arr =
[[-350 -217 -519  -29 -207]
 [ 768   11 -216  -41 -207]
 [-363  593 -245  -29 -207]
 [-441   11 -410  -29 -207]
 [  97 -411 -245  -29 -207]
 [-350 -985 -245  -29 -207]
 [-345   11  643  -29   49]
 [-350   11 -629  -29 -246]
 [-660  242 -245  -29 -207]
 [-382  170 -245  -29 -207]
 [-261   11 -542  -29 -318]
 [-350 -739 -363  -29 -207]]
Indices start at 1.
(1, 1) = -350
(2, 5) = -207
(7, 2) = 11
(4, 3) = -410
(9, 1) = -660
(7, 4) = -29
(12, 4) = -29
(5, 4) = -29
(9, 2) = 242
(6, 4) = -29
(8, 5) = -246
(2, 1) = 768
(4, 1) = -441
(12, 2) = -739
(11, 3) = -542
(2, 4) = -41
(4, 5) = -207
(12, 1) = -350
(9, 4) = -29
(9, 3) = -245
(11, 1) = -261
(10, 5) = -207
(11, 5) = -318
(8, 4) = -29
(1, 3) = -519
(5, 5) = -207

data =
[[ -90  123  243  -70  -42  -19  223  -23  127  352  225  124]
 [ -90  123  244  -70  -42 -101  223 -136   51  430  225  124]
 [ 814 -428 -258  476  770  312 -703  244 -538 -826 -972  141]
 [-404  563  243  -70 -710  157  570   -7  774  430  899 -306]
 [ 324  103 -139  196  145  302  -80  357   51 -364 -420  124]
 [ -71  123  200  -70  -42  -70  111 -136   51  230  158  124]
 [-143  262  243  -70  -97  -70  223 -136  222  430  418  124]
 [-225  123  391 -221  -42 -449  333 -399   36  710  225  124]
 [ -90  123  243  -70  -42  -85  327 -136  155  605  271  124]
 [ -90  123  330  -70  -42  -70  223 -177   51  459  225  124]]
Indices start at 1.
row 1 col 1: -90
row 8 col 12: 124
row 8 col 7: 333
row 2 col 6: -101
row 1 col 5: -42
row 7 col 6: -70
row 9 col 9: 155
row 5 col 4: 196
row 5 col 1: 324
row 10 col 4: -70
row 5 col 5: 145
row 8 col 10: 710
row 9 col 3: 243
row 4 col 9: 774
row 6 col 11: 158
row 9 col 10: 605
row 7 col 5: -97
row 6 col 1: -71
row 6 col 7: 111
row 3 col 4: 476
row 2 col 1: -90
row 4 col 2: 563
row 6 col 12: 124
row 6 col 8: -136
row 1 col 2: 123
row 4 col 8: -7
row 9 col 12: 124
row 7 col 1: -143
row 2 col 8: -136

B =
[[428 456 744 332 505 372 496 438 432 463 254 230 293]
 [301 360 612 433 237 391 453 246 368 257 577 222 363]
 [318 188 791 294 272 246 365 234 245 499 412 350 511]
 [420 367 175 360 450 376 245 480 335 422 261 348 496]
 [441 409 521 389 472 450 410 294 413 384 503 342 197]]
Indices start at 1.
row 1 col 1 = 428
row 5 col 1 = 441
row 1 col 11 = 254
row 1 col 7 = 496
row 4 col 1 = 420
row 1 col 4 = 332
row 3 col 10 = 499
row 4 col 10 = 422
row 5 col 9 = 413
row 4 col 9 = 335
row 4 col 6 = 376
row 2 col 4 = 433
row 2 col 7 = 453
row 4 col 13 = 496
row 1 col 5 = 505
row 4 col 11 = 261
row 3 col 8 = 234
row 2 col 12 = 222
row 3 col 7 = 365
row 4 col 2 = 367

x =
[[ 1.27 -0.01  3.78 -1.53 -0.48 -1.37  3.84 -0.04 -0.41 -0.49 -0.93]
 [ 1.08  0.04 -4.34  1.03  1.39  0.10 -4.15  0.20  0.87  2.78  0.21]
 [ 1.91 -0.01  4.11 -2.10 -0.45 -2.62  3.99  0.02 -0.39 -0.21 -1.67]
 [-2.46  0.05 -5.44  2.59  0.17  5.10 -5.38 -0.02  0.90  2.10  3.10]
 [-4.46  0.08 -1.29  4.00 -1.43  3.87 -1.70  0.39  0.96  0.69  2.13]
 [ 2.64  0.03 -1.52  0.52  1.14 -1.37 -1.00  0.18  0.45  1.68 -0.70]
 [ 2.92  0.00 -3.60 -1.78  1.64  0.18 -3.23 -0.27  0.17  2.40  0.31]
 [ 0.99 -0.03 -0.08 -3.03  2.53  0.10  0.71 -0.46 -0.56  0.38  0.18]
 [ 1.09  0.01 -4.98  0.20  1.05  4.06 -4.29 -0.43  0.25  1.89  2.61]
 [-2.11  0.00 -1.47 -0.70  0.49  4.21 -1.23 -0.43 -0.15  0.36  2.50]
 [ 2.02  0.09  0.90  3.80 -3.18 -2.41  0.00  0.91  1.27  1.82 -1.61]
 [ 1.70  0.03 -4.70  0.74  0.39  2.25 -4.46 -0.11  0.62  2.51  1.49]
 [ 1.95 -0.06  2.95 -4.69  3.17 -1.77  4.08 -0.57 -1.16 -0.80 -0.96]
 [-2.05  0.03  3.80  0.67 -1.77  0.13  3.25  0.27  0.09 -0.59 -0.18]
 [ 0.06 -0.03  5.05 -2.69 -0.88 -0.61  4.86 -0.22 -0.74 -1.13 -0.55]]
Rows and columns are counted from 1.
(1, 1) => 1.27
(4, 11) => 3.10
(9, 1) => 1.09
(7, 11) => 0.31
(2, 4) => 1.03
(2, 11) => 0.21
(5, 5) => -1.43
(15, 5) => -0.88
(4, 3) => -5.44
(9, 11) => 2.61
(4, 10) => 2.10
(12, 3) => -4.70
(15, 8) => -0.22
(6, 3) => -1.52
(15, 1) => 0.06
(13, 3) => 2.95
(5, 6) => 3.87
(4, 8) => -0.02
(7, 2) => 0.00
(10, 6) => 4.21
(5, 4) => 4.00
(8, 1) => 0.99
(8, 4) => -3.03
(2, 1) => 1.08
(2, 2) => 0.04
(2, 7) => -4.15
(12, 5) => 0.39
(9, 7) => -4.29
(1, 7) => 3.84
(3, 6) => -2.62
(7, 8) => -0.27
(8, 2) => -0.03

a =
7.071	9.622	-29.273	12.202	6.562	-9.814	-5.665	16.658	-5.011	-4.624	4.679
4.249	4.604	1.920	4.863	4.443	3.047	3.519	4.959	3.342	3.298	4.339
7.065	8.922	-25.991	11.491	6.529	-8.374	-4.445	15.621	-4.175	-3.595	4.650
7.282	9.394	-26.541	11.486	6.320	-8.804	-4.875	15.483	-4.151	-3.946	4.704
7.296	9.447	-28.457	12.311	6.630	-9.425	-5.463	16.518	-4.774	-4.416	4.474
4.608	4.614	1.287	4.883	4.486	2.993	3.507	5.356	3.477	3.606	4.353
7.402	9.894	-29.870	12.488	6.838	-10.001	-5.424	16.753	-5.063	-4.574	4.486
5.236	5.583	-5.418	6.376	4.642	0.264	1.414	7.599	1.540	1.869	4.084
5.290	6.376	-8.111	7.155	4.833	-0.978	0.572	8.580	0.795	1.089	4.114
7.020	9.439	-26.946	11.485	6.630	-8.868	-4.965	15.815	-4.104	-3.609	4.370
7.174	9.525	-28.870	12.356	6.633	-9.351	-5.335	16.412	-4.927	-4.181	4.493
4.037	4.032	4.751	3.761	3.847	4.293	4.431	4.016	4.169	4.318	3.930
7.273	9.671	-30.126	12.269	6.897	-10.240	-5.487	16.877	-5.217	-4.504	4.661
4.427	4.323	2.357	4.753	4.304	3.492	3.379	4.844	3.846	3.631	4.112
Indices start at 1.
(1, 1) => 7.071
(1, 10) => -4.624
(12, 2) => 4.032
(6, 8) => 5.356
(4, 9) => -4.151
(7, 4) => 12.488
(2, 6) => 3.047
(8, 9) => 1.540
(5, 11) => 4.474
(9, 6) => -0.978
(14, 3) => 2.357
(13, 6) => -10.240
(8, 1) => 5.236
(14, 5) => 4.304
(1, 8) => 16.658
(11, 5) => 6.633
(14, 2) => 4.323
(9, 1) => 5.290
(1, 6) => -9.814
(10, 2) => 9.439
(6, 10) => 3.606
(7, 2) => 9.894
(14, 4) => 4.753
(6, 2) => 4.614
(4, 8) => 15.483
(3, 10) => -3.595
(3, 6) => -8.374
(3, 11) => 4.650
(8, 7) => 1.414
(3, 3) => -25.991
(2, 9) => 3.342
(8, 11) => 4.084
(11, 6) => -9.351
(10, 11) => 4.370
(3, 9) => -4.175
(9, 3) => -8.111
